128 stands for zero in the data rows.
Some points, one per row:
[124 138 150 116 128 126 164  82 117 109 159  88 119 139  89 169 161 127
 150 155 169 116 118 135]
[ 83 144 123  84 134 142 171 128 108  82 170 144 110 139 113 134 116 108
 168 133 133 106 113 136]
[ 99 108 116 143 138 169  88 152 170 166 113  97 136 105 144  91 108 163
 111 105 104 182 147 123]
[176  98 138 172 141 119 103 159 138 146  85 151 108 142 146 161 155 134
  90 120 129 143 121 117]
[146 110 131 150 126 106 115 139 124 114 115 125 103 131 117 153 137 121
 117 134 143 114 114 120]
[135 138 142 103 120  98 149  96 116 124 134 126 117 139 105 164 140 117
 138 145 143 106 116 146]
[160 126 159 124 126 107 147  75 140 123 142 100 101 125 124 166 177 126
 101 161 184 104 149 141]
[149 112 106 181 134 135  71 167 136 159  91 140 137 124 140 107 109 152
  97 107 107 164 143 106]
[154 134 180  84 127 114 185  44 112  91 177 102 113 142 109 184 175 111
 129 168 169  76 136 140]
[ 94 147 142  83 131 151 131  95 146 140 155  88 135 117 121 122 125 143
 137 144 131 134 148 142]
[175  99 135 150 123  85 122 122 112 111  90 150  90 142 125 160 131 110
 119 121 128  94  88 116]
[ 87 137 128 104 120 150 158 110 139 133 163 109 129 108 127 124 128 129
 152 136 139 133 129 139]
[ 71 160 113 115 122 147 129 137 141 143 143 159 151 116 160  87  86 137
 139 124 123 147 150 138]
[150 102 140 158 117 105 124 117 132 151 104 109 116 116 134 148 140 139
 115 134 146 114 120 123]
[ 86 139 107  96 124 119 142 150  88 104 116 187 120 140 128 106  92 111
 168 115 105 127  93 126]
[ 74 132 102  99 138 160 125 148 103  99 135 148 133 134 111 107  95 116
 169 110  92 132 117 128]
[102 131 104 120 119 121 143 144 112  95 144 147 121 127 116 106 101 114
 160 124 113 101 112 115]
[122 129 156 100 130 120 152  78 126 111 148  91 127 140 114 164 152 128
 137 164 148 147 135 142]
[115 113 107 188 121 161  80 196 152 166  91 135 150 118 141  83 103 154
 106 109 112 166 135 122]
[122 137 119 106 117 125 161 154 104  84 136 185 109 140 142 103 100 102
 163 112 109  77 104 114]
[145 120 157 140 152 154 108 108 148 142 140  87 128 126 132 139 153 148
  94 143 143 141 146 134]
[116 145 154 112 123 139 143  93 124 143 126 110 161 123 124 107 121 145
 150 124 113 135 142 134]
[139 115 132 146 143 146  92 108 155 147 122  95 147 115 128 138 135 156
  97 140 137 156 165 130]
[188 107 125 140 113  90 138 139 119 127 101 150 110 126 127 143 142 105
 118 115 114  71  89 112]
[166 102 125 154 132 118 109 129 139 138 108 120 131 124 145 131 135 127
  92 121 133 120 135 102]
[157 127 195  83 115 128 155  49 143 130 152  81 131 125 124 184 135 136
 122 167 159  89 142 153]
[104 147 114 106 103 101 179 126  98  90 151 146  97 139 108 125 128 109
 177 129 125 109  95 106]
[103 125 116  92 106 124 170 152  83  69 140 188 115 129 138 109  94  85
 188  98 104  67  73 119]
[144 131 154  86 129  99 174  73 108  89 160 115 113 147 101 170 151  98
 143 153 146  61 116 121]
[158 107 100 176  91  91 142 164  79  78 105 173 116 134 141 113 121  98
 159 112 119  92  76 105]
[151 121 118 157 121 132 138 181  96 111 110 178 125 146 129 114 119 109
 142 118 113 101  93 105]
[ 73 157 104 116 131 154  89 170 153 162 131 164 152 118 155  85  84 140
 114 111 129 170 161 133]
[142 127 149 133 143 139 102 115 146 158 118 110 135 135 134 142 148 143
  83 142 157 167 179 139]
[130 152 161  92 144 140 145  82 149 135 152 103 141 125 130 146 138 139
 114 155 136 140 176 148]
[144 117 120 136 137 121 121 113 141 119 132  99 123 119 115 133 141 124
 126 132 125 119 132 137]
[174 114 138 144 116  90 139 127 105 109 110 166  98 148 136 159 144 101
 117 124 136  73 103 137]
[120 153 109 118 125 117 139 118 106 119 143 146 134 137 118 121 102 128
 153 134 127 115 137 126]
Then 30 other points, each followed by its number:
[176 110 132 200 125 126 103 137 124 129 111 111 116 128 126 139 163 145
 109 135 152 130 129 114] 0
[ 72 151 145  81 134 149 159 114 115  90 179 111 133 139  91 143 133 119
 169 143 150 140 125 146] 1
[129 157 118 129 118 113 145 143  88 110 125 182 113 142 134 124 105 117
 140 129 125 107 117 115] 2
[121 115 111 150 145 160 104 122 157 142 136  52 157 108 106 112 144 145
 111 132 127 161 141 148] 3
[149 110 134 153 131 118 118 122 120 118 124 137 124 136 131 154 133 136
 124 139 141 105 122 124] 4
[138 111  99 125 129  77 120 166  93 125  82 196 119 156 130 105  90 115
 139 116  81  90 109 107] 5
[135 138 134 135 121 131 140 111 142 130 161 122 130 124 137 131 131 130
 124 147 143 110 141 129] 6
[139 112 111 155 137 140 105 151 130 139 104 151 141 141 157 106 121 138
 106 111 117 149 142 118] 7
[ 73 119 110 120 125 155 100 133 152 172 120  96 155 109 128 101 103 157
 129 123 109 171 147 131] 8
[132 142 142  92 111 122 151  90 124 108 162 132 110 134 113 159 133 114
 142 138 149 125 129 133] 9
[154 104 160 132 133 135 125  83 150 140 137  86 130 125 143 166 167 143
 105 148 162 127 150 138] 10
[183 112 172 167 150 150 115 104 156 144 139  70 147 135 122 162 202 151
  80 150 170 153 162 131] 11
[170  96 124 180 140 139  72 165 137 146  97 131 136 121 153 115 134 138
  89 109 121 154 122 121] 12
[ 93 135  98 152 117 132 112 172 142 155 114 129 140 124 128  92 106 152
 129 112 112 176 133 104] 13
[ 82 157 119  41 139 132 151 110 105 108 163 138 140 131 109 114  95 102
 162 127 111  95 120 156] 14
[ 95 126 127 115 126 109 133 142 122 127 129 159 113 141 145 120 114 126
 127 122 138 126 126 122] 15
[ 69 160 114  63 133 144 154  94 120 112 170 102 134 129 108 126 107 116
 165 136 118 130 142 144] 16
[156 137 167 127 126 121 138  89 123 123 146 122 114 141 122 168 160 131
 122 152 184 110 143 152] 17
[ 81 133 130 130 151 159  86 157 148 177  97 120 157 129 143 100 111 162
 108 124 121 201 162 135] 18
[144 132 120 140  88  83 142 120 123 134 118 139 128 119 138 128 128 113
 129 132 129  97 112 145] 19
[146 116 105 173 125 112 112 164 115 145  95 146 121 125 134 115 118 126
 127 108 111 133 104 112] 20
[ 85 137  94 137 132 158 107 162 108 120 115 133 148 124 123  87  93 136
 147 111 110 153 132 115] 21
[161 115 113 164 105  93 146 146  83 101  92 178 106 134 150 119 119 113
 144 109 118  99  83 102] 22
[176 123 153 167 138 122 133 111 146 116 131 119 103 123 145 167 182 138
  87 145 160 139 142 139] 23
[165 101 123 175 136 146  84 170 138 157  99 136 134 124 147 111 125 151
 102 108 110 141 132 112] 24
[161 112 135 136 118 112 150 115 125 116 129 119  98 125 126 147 150 121
 135 115 133 111 102 114] 25
[200 124 164 132 103 106 146 123 142 142 134 144 107 122 135 155 153 109
 106 135 138  77 120 127] 26
[106 146  88  95 127 117 126 123 112 130 120 157 146 116 122 103  84 124
 151 117  87 114 123 130] 27
[ 77 129 122 100 151 167 128 120 129 135 148 112 148 129 112 124 109 139
 152 123 112 137 139 135] 28
[117 151  99 116 103  98 165 149  94 117 117 166 113 125 119 104 113  98
 161 118 102 120  88 114] 29
Which two of these numbered points are nearest to each point below, ignoring the 3 directions in which the first points spread most? Their numbers follow each, nearest first.
[211 108 158 184 139 113  95 123 142 162  93 121 119 133 146 151 166 138
  68 140 161 135 145 132] > 17 2
[106 118 136 117 159 176 109 106 145 134 141  86 146 123 108 138 127 151
 132 135 130 166 160 142] > 28 21
[168 109 154 129 140 115 122  95 136 132 130 105 117 134 118 160 153 129
 109 140 147 104 136 134] > 24 12
[ 94 145  79 125 133 131  87 155 134 157  96 137 165 114 133  78  69 144
 129 100  73 150 140 134] > 27 14
[ 75 172 141  69 139 153 157  73 127 114 184  85 146 127  92 143 140 137
 155 153 143 129 150 144] > 21 20
[193  97 109 195 121  92 126 155 109 110  94 130 115 114 123 124 153 107
 113 113 120  93  81 121] > 3 20
[199 101 144 197 115 111 120 119 155 155 116  84 114 122 123 152 185 153
  83 144 171 137 137 111] > 0 13
[154 110 122 120 120 114 153 132  86  87 138 144 103 128 114 134 134 104
 147 119 115  66  77 121] > 24 12
[162 107 149 139 123 131 136  85 153 136 143  86 111 120 146 159 165 146
  99 144 167 124 138 137] > 10 25
[212  68 120 216 115 100 104 180 115 119  83 176 105 142 179 150 143 120
  86 102 132  96 106 104] > 10 7
[107 144 129  89 122 132 183  83 113  83 167  88 127 124  95 126 140 113
 175 150 125 108 107 130] > 3 21
[186  87 110 209 110  92 107 171 113 131  69 185 104 124 175 127 126 121
  97 100 136 113 101  96] > 22 10
[163 119 125 195 118 122  89 176 126 158  85 179 122 123 167 105 124 136
  83 112 143 139 129 112] > 17 2
[164  99 117 159 140 132 108 126 125 133 111  99 147 128 115 132 136 128
 122 122 107 137 122 136] > 3 28
[139 113 133 133 147 150 109 138 152 140 119 111 140 118 129 138 142 134
 112 121 122 167 141 136] > 12 24
[223  82 136 187 123  85 108 188 113 122  82 165 106 142 143 143 162  91
  90 104 115  92  75 111] > 12 24
Now 30 new points, numbered from 0 again:
[ 72 140 123  82 134 120 133  85 124 128 144 118 144 143  99 146 119 129
 156 140 119 136 143 134] 0
[172 112 123 167 114  97 109 169 132 131  95 175 117 128 190  93 107 123
  96 101 120 103 119 113] 1
[179 109 114 148 119  96 121 156 116 122  97 156 115 123 142 122 120 115
 110 113 114  85 101 116] 2
[ 78 130 126 100 139 165 126 116 154 139 149  77 138 114 115 115 122 146
 160 120 113 160 139 131] 3
[119 139 142  97 143 137 148  92 126 109 165  95 135 124 111 134 147 130
 140 159 144 113 138 132] 4
[ 93 156  97 121 129 123 125 165 112 130 114 176 131 138 136  84  78 127
 147 102  91 142 120 112] 5
[125 121 123 134 119 147 112 176 133 148 110 155 145 133 156  97 116 134
 122 109 114 152 130 121] 6
[ 51 178 124  73 142 173 137 101 143 124 178 105 147 120 102 121 117 137
 152 152 144 182 179 144] 7
[140 109 107 171 129 143 102 155 123 126 101 145 116 130 143 104 122 132
 118  99 105 167 113 113] 8
[112 138 136  70 133 106 164 120 108  98 161 144 113 138 113 142 129 101
 149 128 123  77 101 135] 9
[ 65 139  96  93 137 164 145 150 126  98 167 140 137 128 127  99  97 110
 163 109 104 131 125 124] 10
[ 69 144  96 102 141 146 114 151 124 138 118 130 151 134 114  77  77 148
 158 118  84 149 132 118] 11
[119 150 146  69 113 107 179  82 102  99 158 143 113 148 109 160 153 109
 154 145 146  93 106 131] 12
[203 100 154 172 126  91 104 135 120 140  94 127 111 138 125 160 158 130
  86 134 135  94 121 123] 13
[171 101 129 179 131 133 119 128 143 131 115  96 130 110 134 120 165 143
 117 131 131 147 126 123] 14
[ 72 154 101 101 119 121 160 134 103 118 136 140 108 126  98 124 116 107
 178 119 117 133  83 131] 15
[117 123 112 104 102  91 146 142  91 106 119 176 119 141 130 124  95 102
 163 112 105  86  78 121] 16
[ 87 132 118 116 159 168  92 127 152 165 126  77 181 115 117  92 113 165
 133 119 105 184 165 130] 17
[ 70 160 150  46 127 149 154  73 147 135 168 102 164 124 122 131 109 143
 159 148 120 130 147 157] 18
[124 132 156  91 122 131 155  92 113 116 146 113 140 130 124 137 138 131
 146 141 131 113 128 149] 19
[108 125 137 125 126 129 102 154 136 149  96 160 131 133 144 115 115 140
 111 118 129 168 140 134] 20
[ 43 177  84  94 104 145 159 182  87  99 122 207 123 135 131  76  62 108
 198  85  95 133  91 111] 21
[ 55 161 147  80 135 169 153 112 128  93 187 102 139 139  83 149 143 120
 166 154 154 150 135 152] 22
[179 117 140 177 115 117 119 129 139 137 128 105 119 110 121 149 163 135
 107 140 157 107 122 134] 23
[ 87 148  97 140 134 158  80 187 159 176 123 157 155 125 162  83  90 143
  96 108 125 186 161 126] 24
[161  98 159 153 137 159 113 108 162 129 130  88 141 113 147 149 164 145
 102 157 160 126 143 141] 25
[ 53 162 139  50 148 160 139  99 116 126 160 130 137 145 108 116 111 115
 147 148 129 154 160 151] 26
[169 113 123 172 112  85 138 170  81 103  91 179  98 145 121 139 137  95
 132 120 126  89  82 112] 27
[168 104 130 155 108  78 138 138  92 107 101 174 103 145 148 135 138 104
 133 113 129  88  82 121] 28
[112 117 123 118 125 121 124 128 138 135 130  98 123 122 120 146 144 128
 129 135 126 142 114 137] 29
The same question for these:
[193 110 126 205 107 103 112 199 122 156  80 168 105 124 163 108 129 130
 101 106 118 134 105  93] > 6 27
[142 133 159  83 114 117 184  78  95  88 151 124 122 132 111 151 146 105
 170 144 130  85  92 147] > 19 18
[209 108 141 150 127 103 130 115 106 117 108 147 107 139 137 160 156 116
 109 133 138 111 110 121] > 6 19
[107 146 135 117 164 157  96 130 166 173 126 102 149 124 135 119 120 163
  94 138 108 183 180 130] > 5 9
[123 116 133 123 120 146 138 111 140 135 133  90 123 114 121 131 140 140
 133 122 124 134 123 125] > 3 29
[122 126 148 112 132 135 122  93 135 129 144  92 132 127 122 153 132 146
 122 146 142 124 153 139] > 13 19
[109 155 141  88 108 126 174 103 101 101 145 124 130 118 107 121 125 115
 177 133 119 105 102 138] > 19 13
[126 118 132 122 144 136 122  90 154 136 141  71 138 123 110 143 149 136
 118 138 129 138 151 137] > 3 10
[146 108 151 149 117 126 140 142 142 133 136  99 125 122 127 152 167 128
 127 140 170 123 123 134] > 23 25
[ 35 153  82  97 129 155 138 155 108 102 142 145 136 124  98  96  86 117
 185 112  90 159 116 122] > 29 15
[118 126 160 126 136 139 111 102 170 172 115  80 150 112 128 135 159 145
  93 127 139 178 163 137] > 12 19
[ 84 128  75 171 120 132  91 223 136 145 102 161 130 120 132  67  83 131
 132 100  92 167 112 114] > 29 27
[102 117 116 164 146 148  78 142 161 159 117  95 131 120 120 128 125 154
  92 130 142 186 160 129] > 7 29
[108 123 101 135 103 116 143 181 111 115  95 175 131 129 137  96 100 107
 160 105  90 106  83 119] > 18 19
[139 124 158 117 138 130 152 106 138 103 155 117 113 128 137 154 152 121
 127 146 155  95 135 130] > 25 10
[168 132 126 120 101  79 178 114  70  89 132 163 100 150 104 150 139  81
 174 127 111  42  64 117] > 13 19
